Each path below is one point turned by a fixed rotation once a step. After each direction that follows a path, write how fast that rotation turns it, in degrees a step (0 if it stays still).
Each turn is a multiple of 5 degrees from 10 to 175, or 0.
Each row of a path follows its step; steps can be skipped.
Rotation 1:
step 0: [-29   0  40   9  29  30 -14 -16  17  12 -14  -9  21  22  -1   3   9 -22
   2  -1  11 -19  -5 -42 -46  15  -8 -25 -10   8 -12   7  38   6 -27 -31
   6   6 -12 -15 -41]
step 4: [  9  -5  17   5 -28  -7  44  36  26  -6 -22  -8 -26 -23 -15  40 -28 -21
  -3  13  -6   5   9 -11   1   6  -4  29 -36   6  -9   4  22 -29  -1  26
  -9 -47  13  22 -14]
step 9: [-13  -8  22   8  16   6 -16  24  44 -20   9 -13  -3  35  11 -20  26 -59
   7  24  -5 -39 -14 -50  12 -16 -11 -15  -3   9  -8   6  30   8   7  -5
  -5  -9  27  -8 -10]
step 17: [-16  -2  -5 -15  13  46 -22  12 -15 -17  19  -3   1  27 -39   5  31 -16
  -5  -4 -15 -39   1  30  22 -33  21 -11  21  26   1  -6  17 -12 -14   0
  -1  17  39  12 -41]
step 18: [ -5   0 -13   3  21  32  14   2   3 -31  17 -26 -14  29 -12 -23  36 -47
  33 -15 -16  -9   7 -25  11 -26  -4  20  20 -11  -8  25  17   8  20 -40
  -6  25  -7  31  20]
step 22: [  6  26   2  10 -26  27 -11  37  18  29 -28 -22   5 -37 -12 -12   2   9
   8  -3  29  -9  54  19  37 -20  15  12   3  26 -11  -6  -6   2   3  24
  -9  15 -38 -12 -17]
step 23: [ 10  -1 -13   7  -4  28  29  -7  13  16 -17  -8   1  -3  30 -25 -29   4
  15 -30  14  45  37  -8  -5 -23   6 -35 -14   1 -14 -14  16  25  -1 -31
  21  11 -47   1 -31]
step 24: [  0 -22 -33  21 -10  -4  -2  -5 -33   0 -27  16  38   9   6 -18  25  27
  -5 -13   3  34  11  37   7 -20   8 -48 -24  27 -11 -42  13   7  -1 -14
  -8 -19  24   6 -16]
step 25: [  1 -57 -39 -51  12   9  -9  32 -10 -21   2 -31   6  51 -22 -13  11 -13
 -24  -3   5  10   0  15  16   8 -23 -17  -8  13 -11 -18  11  -8  -4 -18
 -14 -23 -11   5  -7]
step 26: [-10 -26  10  11   4  17 -35 -26 -15  -6  10 -14  -1  57 -13   6  17 -23
 -23   5 -21   6  34  39  14  -8 -25   4  13  -7 -24  42  19 -27  -4   6
  12  25   8  24 -16]
[-14  -2   1  -2  -4  -3  -6  11  -1   0  -3   1   2   7  -6   9  -2   7
  -8  -2   4  -8  -6   0 -13  -3  -6  13   7  -4 -10 -17   2   1  -2  -3
   0 -13   1   8  -7]
85
[ -6  -5   8  -9   5   5  -2   5  -6 -10   0   6   5  -1  -4  -7  13  -2
  -3  -3  -1   5  11 -12  -6  -9  -7 -18  -3   1  -2 -10 -11   3  -6   6
   6   4   1  -6  -5]
45
[  8   1   4  -2  -3   7  11   4  -6  -2   9  -1   1   4  13 -12  -7  -6
  -1 -13  -7  -2  -2   4  -9  11  -8   6   4   4 -14   3 -17   1  -4  -6
  -4   3  -1   1  -2]
145
[ -4  -2  -3  -1 -12   4  -6   2   0  12   0   0  -1   8   1 -11  -7   9
   2  -7  15  -1  -7  -8  -6 -12  13  -6  -7  10  -5   9  -1  -9  -6  -4
   1  -1   2  -7   5]
45
[  5  -4   9  -8   8  -2   8   9  12   2   6   3   4   6   9   2   5   1
   4  -6  -1   1  -3   2   1 -17  18   9   5  -7   3  -2  -3   7   7   6
  -8   5  11  -1  -5]
10
[ -5  -4   3 -12   0 -11   9 -13   4   5 -13  12  11   5   1  -7   0 -16
  -4  10   5   3  -2  -4   4   1   1   1   2   7  -4   0  -4  -7   3  -1
 -10  -9   0   9   0]
70
[  5   6  -4  -5  -6   5  -9  -7   5 -12   4   8  -7 -12   3   5  -3  -8
  -4  -3  -6  -5  -5 -11   2  -4   7   0   5   9  -7   3   4  18  -7   5
   1 -11   6   4   7]
10
Rotation 2:
step 2: [-13 -46 -23  25 -10   9 -34   9  17  31 -31   3  -6   3  -2  21  11  31
  -4 -30  -2  12  12 -15 -19  15   9  49  11 -21 -51 -19 -25  25  26  18
  11 -26  19   1  40]
step 3: [ 17   1  -1   7  17  14  31   9 -23 -23 -35  -9  25  14 -32  38 -13  24
 -15 -13 -16 -34   5  25 -33  27  12   1  26 -29 -56  11 -40 -15  26 -17
   5 -19   9   4 -34]
step 4: [ -5 -10 -32   7   5  27  44  29  31 -30  -2  30 -21  29   2  32 -19  -5
  19 -35  25  10  14  -6  -1   1   4   9 -17  -5 -42 -19 -10 -25  45 -13
 -24  35 -33 -18   5]
step 5: [ 13  -8  21   9  11   8 -35  53  29 -10  23  18 -13  -1   2   4 -15  15
  28 -21  16 -24  42  17  -6  27  36  20 -18 -18 -19 -16  16 -25   9 -37
   0   5  61  -5 -17]
step 9: [  0   7 -17   0  -3  25   5   3  17  31 -35  27  24 -14 -12  29 -27 -81
 -42  -3  16  22  24  17   1   2   3  24   3 -19  24  38   4   7  14 -19
   6  26   6  -5  20]
step 14: [-14 -40  29  20  12  37  -1 -15 -27  33   9  13  17   1  -1  15  -5 -11
  -5 -25 -30 -25   6  20  -5 -26   7 -34  10  -9  15  -7  -4  23  46  27
 -23   3  30  44  45]
step 15: [ 19 -16  56  18  49 -27  10 -18 -15 -18   0   6  38  21  13  34   9 -38
   4 -13  -4 -34   8 -21   9  12   3 -35  13  23 -11  24 -12 -18   6  24
 -18  37 -18  16 -20]
step 17: [-24 -23  23  38 -11 -10 -62 -17 -10 -15   4   6   0 -23  21 -27   4   2
 -21  -9  11 -43 -21  -5   8  18  -2 -51 -31  15 -26 -11  23  -4  -2 -11
  10   4  30  44 -21]
step 19: [-26  -6 -14  -4 -49   4   2 -32 -32 -13  29  -3  59   8  19 -38 -12  34
 -29 -18 -18 -21  19   2   2  21  35  19 -24   1 -14  27  -2   1  32  -6
  -5  -7 -29  14  14]
step 27: [ -8  10  22 -46  56 -39 -18   1  24  26   0 -10  16  -1  -6  -5  12 -28
   3  24  33  18 -57 -23  26  21 -14  29   4  19 -19  17  18  21 -18  27
 -13   8 -16 -12   4]
[  6  -5   9  -1 -12  -1 -11 -10  -2   0   7   5   9   4   1 -13 -10   0
  -4  -5   4  -5  -8  -2   3   0 -11  -4   7  12  15   5   3  -5   6   6
  -8  -1  -7   5  -4]
10
[ -3  -1   3   3  -4  13  13 -12  -9   0  -3  -3   8   9   8   6  -2   9
 -10   3   1   1   9  -3  -4  -3 -13  11   3  -5   1   6 -14   6   3   4
   5  -2   6   4   8]
65
[ -9   5   1   3  -7  -2   3   8  -2 -10   3  10   5   2  -5  -2   3 -15
  10  10  11 -14  -4  -2   1 -10   0   4  10   6  -5   1 -13   7  -2  -3
   5  -1  -7  -6   5]
125
[ -7  -4  -1   1  -9   6  -7   0   2   6   3  11  -9  -4  15   7  -9 -10
   8  -6  -7   0   1  14   0   5 -15  -1  -4   3   1   0  -2   1 -11  -7
  12   1   6  -3  -4]
90
[ -3  -8   6  -2   0   6  -1  -4   3  10  -8 -15  -2   1  -2   4   8  -3
  10  12   0   0  -5   5  15  -6  -3  -3   2  -7  11  14   3  -6  -4 -10
  -7  -2  -3  -8   9]
25
[ -9   3   4 -16  -1  -1   7   3   5   5   2   7   0   3  -5   3   2   1
  -5   7  16   4   0   8  -7  12   1 -10   5  -5  15  -1   5   5  -1  12
   3   8   8  -8   1]
20
[  2  -7   1 -12 -15   5   9   1  -2   5  -1   3  -8  -7   1  -5  -8  -5
 -11  -1  -3  -1  -5   5   0 -19   6  -1 -10 -11  -8  -1   2   2   2   7
  -5   8 -11  -1   3]
145
[ 12   9   8   1   1   2   5 -10  -8   4   4   8   7  -8 -15  -4   1  -8
   6   0  -5  18  -2  -4   0  -7  -6  -1  -7   6  -1   0   4   7  -3  -1
   2  -2  10 -12   6]
25
Rotation 3:
step 5: [-16 -16 -21  -7 -11   3 -26 -19  -9 -13   8  53  -9  -7 -13  32 -26  18
 -12 -31  17 -17  10  20  -9  36 -21  13  41 -36  17  26   6  -4 -12  20
   0 -20 -29  13 -14]
step 9: [ 10  -3 -20  11   4 -14 -13   2 -14  -1   1 -36   5   6  -2   7   0  17
 -20  31  -4 -35  -4 -19  29 -49   8 -11  42 -15  53  10  18  11  -6   3
   2   5 -37  39 -15]
step 11: [-10  -7  29 -20 -11   0   6  -7   7 -30 -43   3   3  27   6 -11  43 -13
  28   6  31  -2 -13 -19 -41 -15  24  32   8  19  35  -4 -21  21   5 -34
  -3  -5  -9  19   2]
step 12: [ 20  13 -43 -28  -5 -10  11   3 -28  30 -29  33 -27 -15  23   6 -22  18
 -21  27  -7   0 -15 -15  26 -23  12   5  30 -28  -7 -20  14   1  17 -22
  19  12  26  31  -4]
step 13: [  9   0  -8  15 -29 -21 -29  16  -5 -49  15   2 -12   4  22  25  11  42
   6  -1  -7  30  18 -32 -20  -7 -30 -11  26  38  12 -10   4   7 -31  27
  15  -7   2  -9  25]
step 16: [ 30  28 -14  -3  -3 -13  16  11 -24 -22  37 -17 -48  26 -14 -11   7  -2
  36  -2 -11  -7  11  24 -10 -29 -24   8  21  -1   0  -3  39  18 -11  -3
  15   3  32 -10  36]
step 18: [ 59  -4   6  -8  17   1  22  17  -5 -21  33  17  22 -25 -20   3 -11  -1
  10  -9   3  19 -20  13 -30  19  50   5 -37   0  24 -21  -2  -8 -19 -15
  -5   0 -26 -14  27]
step 23: [  4  16  10   3 -17  16 -27  12  26  -7   3 -10 -21 -10  10  18  46 -17
  -5  12  29  -4  14  35 -54  -8  -5  31   9   6 -31  16  -7 -37  -7 -33
 -11  29  -1  20  -6]
step 25: [ 18  -8  15 -15   2 -37 -33  -9  -3  14  25  14  16 -36 -26  -5  12   1
 -46  12  24  11  35 -21 -21  -2  -4 -12   5  14  14   9  -4 -12 -16  59
   5  -8  -9  28  -5]
step 28: [ 22   5   4 -21   1   2  26  -3   6   5  40 -11 -30 -15   4  27 -29  -7
 -19  17  30 -36  15 -25   3 -18 -17   2  42  -4  35  -4 -21  20  -8  27
  -6  18   3  16  41]
[  0  -2  20  -6   8   6   2  -2  -5   7 -10   8  -2   4 -11  -1   9  -6
   4  -7  -5  -5   9  -7  -5  -4 -15  -4   5  -5  10   2  -4   5  -3   8
   0   0   7   3  -3]
130
[  7   7   3  -7 -22   8   7  -5   5  -6   8 -16   4   4  -6  -4   5   5
  12   0  -7  -4  -1   3   2  -5  -3   5  -4   3   7  -8  -2   8   2  -1
  -4   1   0   7 -10]
145
[-12  -3   2   5  -9  -1   0   8   7  -7   6   2 -14   3  -3   0  14   0
   3  12  -1 -12   4  -8  -1   0  -3  -7  -9   8 -15   3  10  -2  -4   6
  -1   0   7  -7   1]
115
[ -2   1 -12  -3  13   5   0   0   1   0  16 -10   3   0 -11  -3   1  -4
   1  -3  -3 -18  -7   1  -7   8   0  -6  -1  -8   5   1  -5   1   5   6
   9 -12   0  -4  11]
35
[  3  11  -1  -2  -1  -2   5  -2   0   9  -4   2   6  -5  11   1   9   4
  -9   4   6 -15   3   7   1   1  -3 -19  -2   3   6 -14  -1 -11   3   0
 -11   6  -1   6   5]
135
Rotation 4:
step 1: [-42  -1 -36 -13  33  13   0   6  15 -24  -2  20 -29  14  41 -26  21 -33
 -21  18   4  -2 -27 -24 -10 -35   9   3 -19   4 -21 -25  43 -13 -25   1
 -31   1 -30 -35   8]
step 2: [ 16  -3 -35  -4  32 -55  13  -9  43   8  -3 -28 -16 -22   5 -22  40   5
  11  17  -2  20 -13 -21 -41  14  31  12  58  12   9 -20  20  -3 -25   4
 -15   3   9 -12 -11]
step 4: [-35  22  -4 -10   9  -6 -16  18  41  12 -45  -5 -11 -19  10 -14   3   3
   9  30   6  10  12 -58 -12  12   0  20  16   9  -7  22  24 -31 -46 -10
  14  39 -27 -33  22]
step 5: [ -4  31 -11 -10  14   4  29  -7  41 -13  18  -8 -71   9   7  -4 -10 -14
  22   3  13   2   5 -11 -22 -26 -22   0  54  15   4 -45   0 -22  -5 -10
   7  17  37 -13  35]
step 10: [ 17  13 -10  -7   2 -15   7  11  49 -19 -26 -63 -11   7  17 -10  23   9
  23 -12  29  -5  31  19  31 -20 -16  17  34   2  25  -8 -10  -9  -6 -17
  -6  49  -8 -44  -9]
step 15: [  2 -12 -27 -10 -32  -4   3  22  40 -13  -5  -1 -27 -47  -5 -25  30   8
   4  25  -8 -17  -2 -15   0 -41   1 -20   8  -1  25  -4 -16   5 -32  -7
 -20  21 -76 -23 -10]
step 16: [-28  -3   4  -6  43  -3  35  13  44   2  14 -23 -43 -14  38 -28 -17 -26
  26  10  -3 -17  24 -20   8  13   7 -43  30  19  -5  27  17  -9  -5  -9
   1  28  -3   1 -40]
step 17: [-16 -34 -25 -12   2   3 -26  -3  45 -18   9 -26 -32  22   9 -24 -24   8
  17  12 -19  38 -24 -17 -11 -21 -44  -2  35   4   2   6 -30 -46  -5 -12
 -20 -10 -39  -5   3]
step 27: [  3 -35 -11 -15  44 -18   4  15  19   1 -33   8  26 -20   9 -44 -22  24
  11 -10  15 -25   3 -15   3   7  28 -23  23  41 -24 -34   6  12 -27  -3
  -3  38 -40 -27  -8]
step 28: [ -6 -20  -1 -11   6 -17  17  38  15 -23  31 -49 -18   3  -2  -4 -12  -4
  30 -37   6  23  30 -30  35 -21  -3 -14  42 -16   0 -18 -16  -4 -49   9
 -36  18   3 -24   9]
[ 10  -7   8  -1   1  -1  -1   0   5  -7  -4   2   2  -4  -8  11  -7  -6
  -2  -6   8  -3  14   7  -1  -4   8  11   5   3 -12  -5   7  -6  -9 -11
  11 -10   0  -5   8]
20
[ -7  -1   4  -4  -1  -6   8   2   8  15   5   1  -5   5  -7  -4  11 -11
   8   1  -8  12  -1  -5  -4  -1   2  -5   1   0 -12   1   6   1   1 -11
  -3  -7 -15  11   6]
25
[ -2  -9   3   1  -8  11   4  -7 -12   1  -4  10  -4  -6  -2  -7   6   2
   0  -3   1   6   0   8   1  -7   5  10 -11  11   6   4  -2  -9  -2   8
   6   9 -19   0   2]
125
[ -8   3  -3  -5  -5   5   7   3   6  -4   1  -6   5   1   7  -9   8 -15
   2 -14   4   5   7   2   4   4  10   5  -8  -6  -1  14   1  -2  -7   3
   2   5  18   5  -2]
175
[ -4   4  17  -9  -2  -5  -1   3  -7 -10  -7   1  -4 -11   6  -2  -6   1
   5   8  -1  10   2  -1  -6  18   8   3   7  -1  -3   0   7  10  -2  12
   1  -3  -4   2  -7]
155
[ -2   5 -11 -11  14   3  -7  10 -18  -4  12  -5   2  -8  -7  -8   7  -1
  -4   0  -6  -5  -2   9  -2  -2  12  -3   0  -3 -11  -6  -6   5  -3  -1
   4   0  -2  -3   6]
55
[  1  -2  10   3  19   3  -2   0   1   2   6   3  -2   4   7  -1 -11 -13
 -13   1 -10  -6  14   4  -2   2  -3   0 -13   0   3   1   9   2   9   2
  -5   9  -4   4   0]
140
[ 18   4  -4   6  -4  -7  -2  -1  -3  -2   4  10  -2 -11   6   7   3 -13
  11   0  -4  11   4   6   4  -6  -2 -10   6   0  -1   6   0   4   8   5
  -3  10   3  -9  10]
140
